rotation ticks, each row followed by its count of ticks
The counts run from 0 to 568.
[ -8  -4   0  14   6   2   2  -2  -9  23   8   6  -9   3 -17   8 -19  21
   7   5  -2  18  11   3  10  -8  -9 -28  -3 -30 -11  -4  -9  19  -9  -3
 -13 -17   8   1  25 -38  20   0   0  -1  -6  28  -5 -10   3 -16  -7 -10
  11  -7]
96
[-11  17  18   5  -3  -5   3   6  -2   9  -1  25   9   7  11  -3  -2   1
   9  13  -9  19   9  -3  13 -12  23 -14  -9 -22 -33   3   0  -4   0  -3
 -20  -7   7  22   4   2  14   7   7 -39 -29  20   1  -6  -3 -20 -11  -3
  12  -7]
11
[  7  -9 -15  12 -30 -10   1  11  -4 -12   4 -13 -17   1  -1   7  12 -15
   2  -7  -7   8  10  -3 -13 -12 -12  -3 -19 -12 -21  -9   1  17   6 -11
 -27  12 -35  15   2   5   2  26  -8   8 -16  -3   4 -16  17 -18 -20   4
  11  -4]
33
[ 19 -10  -8  -4   6  -7  16  -9   6  13  -7   4  -7 -11  15 -19  -7 -10
 -31  29  14 -13 -28  19  -4  -1  18  -6   2   4   4   0 -10   5   8  -5
  32 -18 -13  -6   0 -26  -1   5 -17   8  24  14   3 -13 -13  18  12 -24
   8   1]
382
[ -1  -8 -35   9  21 -25 -11  16   3  10 -20  17   7   2  14  23 -14  20
 -10  -5   9   0 -18  18  17  -5  15  -8  16 -13  -4  -7   8   1  -5   5
  -8   9   5  -8  33 -16  11   3  11   4 -10   3  -4  -1  -7   3  33   2
  -3 -11]
219
[ -7   0   9  -3 -12  -2 -10   3 -11   7  15  -8  -7   1   5  -9   9 -22
   1  21  10  19   1   8  -1   9  29 -16 -18 -15  -7   8 -17   7   3  -3
  -8  -6 -21  13  -1  26  -8 -12  22 -14 -18  15  -2   3  16 -27 -19 -13
  14  21]
499
[  7 -20 -20 -12   9 -13   5  -2  30  21   8 -10  11   9  31  -6  -2 -15
   3   7  23   5 -12  22  10   3 -15   8   3   2  16  12  -1  -4  -6  14
  11  12 -11  11 -12 -15  10   6  -5   1  10   9  25  -8 -27  25  18  13
  -2  12]
290
[  4 -14   9  10 -19  10   0  -9  -1  25   3  -6  -3  -6   3 -31  -5   4
 -10  15   8  11 -18  -1 -10   1  31 -18   3 -15  -5 -16  -3  10  10 -21
  -5 -25 -26   1   9 -14  13   9  -1 -11  -3  22 -19  -7   6   5  -7 -12
  11   9]
407
[ 13   7 -27   4 -25 -26 -30  18  16  22 -13   7  -7  13  -3  16  -7  25
  -6  28   2  21 -11  -4  10  -5  -6   7   6   4  -6 -15   7  -1  -4   0
 -17  -2  16  -3  -3 -13  -2 -23  12   3 -27   5 -10  -3  25 -12   4   4
  -5  -4]
310
[ -1 -24 -20   2   8  -7 -12  -4   5  22  20 -12 -26   9  -3  17  -7  10
  15   4   8   5 -10  14   3   5 -32 -10  12 -16  12   2 -15  27   9  -6
 -25 -13   2 -11   9 -27   4 -10   3  23   3   7   3 -11  -4  -2   6  -5
 -16   0]
180
[ -4  10  -4   8  10 -15   7   5   6  -6   2  18   4   5  12   1   4  16
 -11   7  -5  10  -5  -3 -18   1  38  -4  19  -9 -36 -25  10 -12  32 -11
   1  -4   2   7   1  18  12   7   9 -26 -21  10   1  -2  -7  -2 -10 -25
  10  -1]
80
[-10 -12 -10  19 -14 -15   5 -10  12   5  -5   5   5   4  20   5  -1  -4
  11   9  -5   1  -6  -7   1 -27 -23  14  19 -10  -2  -1  29  12  12  -7
 -40  -5 -20  -3  -4 -18   7  23 -19 -15  13  -6  -2 -21  -8  -3   7  12
  -9 -15]
399
[ 12 -20  -4   3 -24  -2   4 -10   1  17  25 -23  -5   3  -7 -23  29  -7
  -5  -4   1  14 -13  -2  -6  -7  -5  10  -8 -17 -15  -9 -18   6  -1   0
 -12   0 -27  11  -9  14 -13   8  25   4 -11   8   3 -22  -6 -13 -27  -6
   2   5]
117
[  0  -4 -17   7 -12 -25   2 -12  18  27  -9  -7   6  24   5   8  18   3
  14   8  14  10 -16 -11   2 -14  14  17  38 -21   9 -14   7  -5   6   6
 -22   8 -18 -10   7  -5   7  -5   3   8 -17 -14 -11  -8   3  -4   1  15
 -11   8]
401
[ 15 -16   2   8 -20   4  11 -10  -2  22 -14   1  11   1  -5 -14  24  -5
 -12  18  -4   8   1   3  16 -11   9   6 -35   3  -1  -4 -12  17 -12  -4
   9  14 -24  11  15 -16  -2   6 -21   5   6  19   8 -21  -4  -6   5   3
  18  26]
252
[ 25  -5 -15 -23   0 -30  -5  -9   8   7   1  -6   1  23   9  16  14  -3
  -1  19   9  11  -6  17  -2  10  -9  29  -1  22  15  -1   4  -6  19   5
   7  -2  -7 -10  -8   0   0 -22   8  37   3 -16   0   2  -6   7   7   7
  -7  27]
266
[ 26  12 -12 -20   8 -18 -22  10  -3  18   8  17  -1   6  -1  15 -13   5
  -4  -3  -4   6   9  13   7  16 -15 -26 -27   3  -8 -25  -6  -9  -1  -7
   9   7   7  17  10 -18  35  10   2   2  -3  17   7  -8   3   6   4  10
  11  12]
258
[ 12  11  20 -16  -9 -24  22  -3 -19  12  10  -1  -1  -5  15 -21   2 -19
 -19  29   5  11  -4   1  12  -2  14  -9 -19   6   3   8 -22 -19  -8  14
  20   3  20  20   0   3   6 -10  17  -2   4  18  13  -3 -12  -4 -19 -13
  13  -7]
229
[ 39   2 -14 -16   7 -19 -15  -3  12  16  -7  24   9  12   6   1   4  15
 -22  12  -1   0 -27   9  17 -13 -11  18   4  13 -12 -22   2 -21   0 -10
  20 -16  13   5  -6 -13   9 -16 -15  -1  -9  -3   8 -23 -25  10  14  -2
   5   7]
175
[  8   1  -3  -3  -9 -11  12  -7   5  17  12 -22 -10   9  -1   8  10 -12
  19  32  22  24  10  -1 -11  23   4  -8   2 -15  26 -11 -19  19  13  11
  -1  17  -9   0  -2 -12  13  -6  -1  26   3  15  15   3  20  -7 -17  -6
  -5  16]
318
[ 31   5  -7 -15   7 -27   3   6  -9 -12  10  -8   5   8   1  12  20  -7
  -7   0   1   9  16  26  -8   8  -3   2 -33   9  -9  -3 -12  -5   3  12
  18  19  -2  15   7  20  -3 -12  15  21  -6   6  21   2  -1 -15 -12  -8
  16  13]
144
[ -2   5   9  -4 -10  -7   8   9   1   4  32 -13 -21 -10  12 -27 -19 -12
 -16  10  -5  10   4   3  -3   8 -17 -25 -20  -8  -9   5  -1   5   9  -4
  -1 -16  10  25 -12  -4  17  19  23 -11   5  29   6 -12  -6   0 -27 -19
  13 -23]
231
[  5  15 -15  -5   7  -8 -18  11   7  13  -3  32  -4  20  -1  27  10  22
  -7  19 -17  25   5  -2   9   5 -16   5  -8  -6 -14 -14   0  -2  15  -8
 -19   0  15   5  -9   5   8 -17  11 -15 -19   4   3  -8 -11  -1  12   3
  -6  16]
173
[  6  -5 -12 -16  -4 -12 -24   8  11  14  12   2  -9   8   2  13  -1  17
   0  29   8  14 -20   0  -7   9  12   3  30  -6  -4  -9 -25 -17  10  -4
  -5 -10  11   1 -12   1  -2 -33  20   2 -24   6  12   4   4   5  -9 -28
   2   3]
447
[ 11 -18   0   8   5  -5  20 -15  11   2  15 -26 -10   6  -3   0   8 -14
  10  -5  14  -3 -13  12 -15 -16   9  -2  20 -41 -24   7 -24  11   3   1
  -5 -14 -18   3   4 -11  -1   1 -13   7  -8   9  14 -23  -8 -15 -19 -23
   6  -9]
453
[  8   3  26  -4 -14  -1  12 -13  -3  16   4  -1   7   1   6 -17  18 -25
  -1  11  -1   8  -4  -7  11 -17  38  -9 -17 -22 -20  -4 -20   2  -5  -5
  -4  -8 -21  14  -1  17   1   9  -1 -20 -14   3   2 -18  -3 -27 -20  -6
  21  12]
254
[ -2  13  -1  -7  -7 -11  -6  17   9  -2   7  15 -12  15  11  28  14 -16
   9  17 -16  14   0   0  -1   7   4  -3  -1 -14 -32   2  -4   4  23 -11
 -18   2 -17  14 -34  31   1   7  10 -17 -25  -9  15  -5   5 -12  -2  -5
   9  10]
171
[  3  -2  -3 -15  -4 -21 -35   5 -10  -9  18   5  -9  -2  20   8 -21  -8
  -1  13   6  -5 -21  22  -5 -17 -14 -10  21   0 -19  12  -1  -7  28  -7
 -18 -30 -12 -10 -21  -2 -10 -15   0 -15  -3  -9  -2  -8  -4   3  -8 -12
   6 -16]
422
[ -8  17 -14  -1  19 -18 -14   1   2   5  -3  22  10  -1  20  21 -10   6
  12  28  25   1  -4   7   4  -3  18 -18  43 -23  -1  -6   1  -3  19   4
  -5   6  11 -11   8 -16  13 -17 -10 -29  -5   5  14   0   3   9   4  -8
  -7   4]
287
[  7   6  -2  -1   9 -31  -4  -6 -18   7 -16  16  26  18   5  14  19  25
   9   1  -7  14   3  -4 -11  -9  20  19  19   6 -15 -21   5 -26  27  -7
 -18   4   5 -12  17   3  15 -21   1   3 -21 -15  -4   7  -3   7  -7   3
  -4  10]
486
[ 13  -1  -3   2   8 -10  11 -23  -5  16  -1  -3  18   0  -1  -3  22   5
   3  42  30  17  15   9  -9   0   4   5  16  -4  18  -8 -11  14  15   4
  13  20 -10  -9  11 -11  14 -19 -16   7  19   9  20  -3  -5   9 -13  -4
 -11  35]
563
[ -3 -18 -10  12   6  -3  17  -4 -18  26 -15   4  13   0  15   0  12   2
  -5  19   9   9   5   9  33 -14   0  -2  -1   1  24  13  -5  21 -11   8
   2  23 -12  -2  25 -18  -5  -2   4   5  25  13  18  -1 -18   1  25  12
   3  19]
495
[ 20   4   9  10   0 -24  14 -13 -24   7 -13  -1  20  -5   2 -13  -5   9
 -11   9   3   7   6   6  -8  -4  38 -15 -18  18  -2 -13   4 -19   6   7
  13   8   7   4  40 -16  20  -4   0  11   3  13  -5  10   5  -3 -16  -9
  15   4]
434
[-10 -11  12  16  22  -5  17 -17 -16  -5  14  -5   5  12  -3  13  24   1
  20 -13  -6  17  24   8  -7  -7  12   1  15 -31 -22   7 -10  10  21   4
 -18   1  -9  -1  19   0  12  -6   9  -8 -12   5   8   1 -25 -24 -13 -13
   0  13]
210
[  4  14  -4 -13  19 -23   7   4   7 -24  27   1  -8  -1  32  13 -16 -28
   3  -3   7  -4  -1  19  -6  -8  -1 -15   4 -28 -22   5  -1  -8  29   4
  -6  -1  -7  12 -14  13  10  17   4 -20   1  -7  13 -16  -7 -11 -24 -11
   1 -10]
506
[ -6 -20   0  20 -14  -4   8  -1 -29 -15  15  -9 -14 -16  10  -8   2  -5
  -6   2  -8   5  16  10  -4 -14 -18 -24 -24  10  -3   9   2  21  10   0
 -27  10 -33   8  15 -18  -5  23  -1   6  19  15   7 -10  -4   4  -8  -1
  13  -7]
276
[  6  10   2  -6   2 -30   1  10 -18   0  -2  11  21   6  18  11  17   8
   7   7  -5  13  19  -1  13 -15  15  -2 -14   7  -6  -3  -1 -24 -10  17
 -15  36   7  16  19  20   9  -5  16  -2 -22  -7  17   7   5  -4   2  15
  13   8]
281
[ 13  -4 -34 -16   7 -21 -12  -3  21  15   2   0   1  26   9  22  10   2
   4   3  11  11   2  19  -6  12 -13  22   4   1  11 -12   5  -4  13   6
  -3   1   2 -10 -10   8   6  -5  20  33  -5 -15   3  -3  -7  -1   6  11
 -10  15]
265
[  8   0   5  -3   7  -6  10   7   8  13  21   1   4  10   3 -10   8   5
  -4 -11  -6  20  -4 -14 -21  13  40  -6   3 -17 -19 -30  -5 -10  21 -14
  -1 -16  -6   8   0  19  26  13  17   1 -24   7  -6  -4   2  -6 -14 -12
  19   0]
324
